One turning vector, and how many ticks it has turned:
The counts run from 0 to 285.
[ 15  -3   6  -4 -14   7   5  17   1 -13  -6  26   7  -8  -4 -10  -4  27
 -21  10   4  16 -26  -2  -3   3 -24 -20   0 -10   1   0 -20   8  10  -1
  -7 -20   5   9 -10   4   0  30  -2 -11   6  -3  15  -8   6  18   0 -33
  -5 -27   2 -11  14]  220
[  1  -2   0   0  13  24   0 -27  11 -24   2  -7   1 -14 -12  15  -9   1
  16   2  -8 -24  24   4   3   0  -5   4 -17 -10  -3  33 -18  13  17  -9
   2  -3 -11  -2 -14  25   2   6  -5  -9 -29   0   4  -8  22  -1  -9 -24
  12   0  14  -4 -17]  78
[  8 -15  -3  -6  15   6   8  -7 -12  -7 -20  17   2  -6  -5   3   5  30
  -4   5   2  12 -18 -29 -13 -19   1 -26  -6 -18  -8 -11  -7  18 -10  -1
  11   6  -8   3 -31 -11  -2  -3   9 -26   7 -10  10 -29   9  13   3 -16
  -4 -16  11  16   1]  142
[ -4  -3 -17 -24  11   6  11  -1   4  17  17 -25  -7   6   6 -15   7 -21
  -1 -12   8 -20   1 -17 -27  -9  -1  -3  -6   8 -11  -5   6  -1  -7  18
  16  26  24 -14  19 -14 -13 -12  11  11   5  23   0   6 -17 -10  20   9
  -1  -3  17 -17   4]  249
[-35 -13  -3   1  14 -14  -6 -19 -11  12  -6  -1  13  -9 -17   1   2  -3
   8  12  11 -11  -1 -31  17 -11 -21 -12  19   3  13  -2 -15  -5  -2  11
  13  -6  10  -7   3  10  10   5  14  -4 -17 -14  18  10  -9   3  22 -30
  -9 -21 -14 -10   1]  14
[ 13  17  23  -6  -8 -10   1   0  17   7   9  -8 -17  -6  26  13  -5 -23
 -22 -12  15   5  -4  34   7  -4   1  15  -3  -1  16 -17  13 -25 -18   0
  -4   5   2   2  -3  11 -36 -12  16   4  17  -2 -12  -4   2   4  -5 -20
  16   7  16  -7   4]  185
[  2  -9  -4   3  14  25   4 -21   7 -27  -1  -7   4  -7 -10   7  -2   2
  17   3 -13 -25  24   3   0   4   2  -9 -22  -9  -4  36 -24  19  22  -9
   4  -3  -4  -1  -9  12   9  11  -1 -13 -20   4   5  -7  22   3  -7 -19
  10  -1  18  -1 -13]  79
[-29  -4  -4  27  -6   4   7  -9  -1  -5  -2   5   4   4 -18  -9  16   4
   4  12   6   3   0 -19  17   0 -26 -14   3  -7  -5  -2 -20 -11   2  -3
  14  -8   6  -5  -4  -8  27  12 -11  19 -28   1  12  25  10  20  12  -8
 -26 -31 -20 -11  11]  90
[ -6  10   1 -23  -5   5  -5  25  16  -8   5   5  11   3  -2   0  18 -19
  -8  -1   5  10   1 -20 -14  -4   6 -14 -11  14   3  -9  -5  11  15   2
  17  23   0  -5  23 -24  -6 -12   8  21   3  21  -4  17 -41 -15  12  26
  -4  22  -6   4   1]  49
[  9   1   7   7   6   7   8  -8  -8 -15 -11  11   4 -16  -6  26  -7  18
   0  -1  11  10 -13   4   8   1  -7   3 -11 -20  -1   3 -11  -6  -5 -17
  -7 -13 -12   3 -36  21  -9   5   7 -17 -12 -17  13 -17  25  19 -12 -41
   7 -13   6   7 -12]  147
[ 12 -11 -13 -12  20   5   9  -5 -12  -6 -15  10   4  -5  -9  12   3  23
  -1   0   5   5 -15 -28 -18 -20  -3 -19  -7 -20 -13 -13  -3  19 -15   0
  11  11  -6  -3 -26  -7  -7  -5  16 -27   6  -5  16 -28   5   7   4 -10
  -1 -13  15  17 -10]  141
[-11   8  -8  -4  17   3  12 -17 -10  -9  11  -4  12   3  -7   6  -4   2
   5  -4  16 -18  -9 -23  10   8 -20 -11  -5  -8  10 -11 -13  -5   4   7
  13   6  29 -11   1  -5  -7  23  22 -16 -18 -10  17  14   0  23  15 -37
  -9 -22  -4 -25   3]  17
[-11  18  10  -1  -5   6   9   0   5 -18  27 -15  -4   6   4  -2   3 -22
   1  -6   7 -13  -3   5  -3  11   3  -1 -16  21   7   8 -12 -13  22  -7
   0   9  32 -11  24   0  -7   4   0  28 -15  25  -5  35  -7  11  13 -10
   2   6   9 -27  -2]  241
[  7 -33   3   8 -22   6 -13  28   6  10 -11  -1  -3  -9 -13 -22   5 -11
   3  18  -5 -12  -4  23 -12  10  -2 -12   3   6   1  37 -26  14  17  -3
  -3 -19  -3   0   6  19  15   6 -19  10   7  15  16  -8   2 -14  -5 -19
   5  -6   3  -1   5]  229
[-32  24  16   0   3 -17  -8 -20   9 -23   2  11  -3   5  -5  14  14  -1
 -10   0  -6  27   6 -25  17 -25   8 -12   0  -3  11 -25  12  -1  10  -2
   9  16 -10   9  -4 -13  -4 -14  -2  17  -5 -10 -24  -8   2   7  31  10
 -21   5   9   1  -1]  128
[-22  -6   9  -1  -4 -14 -15   1  13   6 -11  -5  -1  -6  -6  16  18 -31
   3   1   4  12  16  -9   3 -19  13  -1   5   1  10  -8   5  -2  -6  -1
  17  19 -29   0  -3  -5  -6 -36   0  21  -1   2 -14  -3 -19 -19  10  30
  -2  25  -2  23  -7]  122
[-13  14   8   3  -9   8   5   0   7 -16  24 -17  -9   9   5 -14   5 -20
   0  -2  -2 -17   1   1  -4   9   5  -7 -10  19   7  11  -6  -8  25  -2
   1  11  33 -12  27  -6  -3   5  -6  28  -8  21  -8  24  -2   9  20  -4
  -4   5  14 -33   6]  242
[-18 -30  -3  13   2   8  -9 -15   4  -5 -14  -8   5  -8 -16 -13   9  -2
  18  16 -16 -22  24 -11   7  -5  -5 -19   2  -7   3  38 -23  18  15  -1
  15  -8 -11  -3  -8  12  25   0 -15   3 -14   3   7  -9   9 -10   8  -5
  -9  -8   0   4  -2]  82
[ -4 -18 -12  10 -12 -14  -2  24 -14  38   0 -15 -12   4   4 -29  10 -28
  -4  -3   9  -8 -18   7 -16  -1   6  -3  20   4   0 -13  14 -11  -8  16
   2   7  19 -10  11  -7  -3 -16  -5  23  23  13   8 -11  -4  -2  22   4
 -14  -8   7  -3   8]  175
[  2 -32   2  10 -18   4 -11  28   5  14 -12  -6   0 -18 -13 -10   1 -19
   7  14   3 -13  -6  19 -12   6  -6  -4   5  12   3  39 -26   5   8  -4
  -2 -18  -4  -7   6  27   9   0 -11  17  -2  14  22   2  -7 -17 -10 -21
   8  -4  -4   2   1]  230
[ 18 -12 -18   7 -12  17  20  27   2  22   0  -9 -12  12   9 -26  12  -7
  -5  -3  14  -3 -15   1 -26   4 -13 -11 -19 -10 -23  -5  -5  -4 -23   0
  15  13  11 -15  -5 -24  -2  -7   1  15  13  30  11   0  -2   9  -8  14
  -5 -15   5   4  15]  103
[ 10  -5 -31  13 -14   7  17  21 -10  29   8 -19 -11   3  -6 -15   5 -25
  12  -4  18 -13  -4  11 -17  11 -17  20  -1 -15 -28  -3   5 -18 -18  10
   2   7   1 -13  -6  -2   8  -3 -14  19  -1  18  20  -9  14   3  -1   5
  -8 -19  -3  -4   3]  100
[  6  18   5 -18  -1  -3   1 -24  34  10   9  -7 -16  -7  15  -5  -4 -20
 -12  -8  -5  -3  28  26   7 -16 -25  16   3 -18   0  -2  11 -12 -19  12
   1   1 -18  16 -11  16 -18  -1  -1   4   9  -8 -16 -19  11  -1   0 -10
  12  -9  21 -11  13]  261
[ -2   9 -14  19  -9  -4   5  17 -24   8  20 -24  -8   5  -4  -3   0 -34
  10 -12  14 -17 -17  12  -1  24  10  22  -1   2   1 -11  11 -22  14   2
 -10   5  24 -15  13   5  -6  -3   0  22   0   8  14   3  12  15  20 -10
  -9  -5   0 -17  -8]  170
[ 30  -3  -3  -1 -12  21   8  20   0 -16   4   4   0 -12  -5  -1 -10   1
  -1   2   2 -11 -12  27 -16  18 -10   4 -15  -4  -7  21 -20   8  21  -6
 -16 -15   7  -2  -1  24  -2  21  -4  -7  -1  11  20  -8  12  10 -13 -38
  13 -10  11 -11  -8]  225
[-28  -9  -6  25  -2   8   7  -8   0  -8  -1   2   8   7 -14 -10  14  10
   6  13   0  -1  -2 -25  14  -1 -20 -25  -6  -7   2   3 -25  -7   5  -6
  21  -5  13  -9  -8 -11  25  11  -7  11 -25   6   9  22   3  22  12  -8
 -24 -23 -16 -10   9]  89
[ 27 -10  -2  -3 -12  22   5  28   0 -15   0   2  -2  -7  -2 -10  -6   3
  -3   5  -3 -15 -11  22 -15  24  -1  -8 -18  -1  -4  27 -21  16  28  -7
 -14 -13  10  -3   3  11   1  20  -5  -4   3  17  16 -11  11   4 -16 -29
  10  -3  16 -10  -5]  226
[  2   9  22  16 -27  -3  -6   8  28   3   5 -11 -19   2  12  -4   8 -32
 -13  -6  -2   9  16  39   8  -1   5  15  -5  -3   5   4   8 -20  -1 -12
   1   2 -21   6  -7   9 -10 -19 -13  32   9  13 -20  -8  10   0  -7   9
   5  11  16   6   4]  114
[  6   9  22  14 -34   0  -5  25  35   6   3   5  -2  -3  11  -9   4 -28
 -17   1   5   6   6  38  20  17 -26   2  -5  -4  17   2 -12 -17   2  -1
   1  -9 -13   6   2  11  -5  11  -4  17  -2   5  -2  16  -8   4 -17 -13
   7  -3 -11  -5  18]  37
[  3   2  25  -2 -13 -18   0  11  15  17  -3   1 -20   7  27 -12   5  -9
 -33  -5  12  16 -20  13  -3 -13   0 -15   6   3  14 -24   7 -20 -24   3
   6   5  17   0  -1 -11 -21 -13  12  15  24   7 -13   0  -8   7  10 -12
   2  -6  13  -8  22]  182
[  7 -24  -1   0  -7  13  -3  31   5   7  -7 -10   4 -13 -11   8  -1 -20
   9   8  15 -17 -13   8 -16  11  -2  -4 -10  13   2  25 -32   3   8 -11
   3  -6   5 -16   4  18   2  -2   4  11 -13  24  22  19 -18 -12 -18 -17
  15   4  -9   5  -9]  232
[ 21 -25 -19   3  -9  11   6  14   0  25  -6  -5  -3   4   8 -41   4  -3
  -5   1  -1 -24  -3   9 -13   9 -27 -18   2 -16  -5   5  -9   6  -7  20
  10  -6  11  -5   1  -9   6  18   2 -10  19   7  17 -14   1   3  -3 -11
   1 -26   3  -2  23]  27
[ 14  -3  -1  -8  -1  -4   8  21  -3  23   0  -7 -11   3  19   0   5 -16
 -15 -12  27   2 -28  -1 -22  -1   5  -7  -7   2   3 -26   4 -13 -27   1
  12  19  22 -17   2 -13 -29 -16  26   6  17  13   5   8 -18   5   1  -5
   6  -3   6   0   5]  179
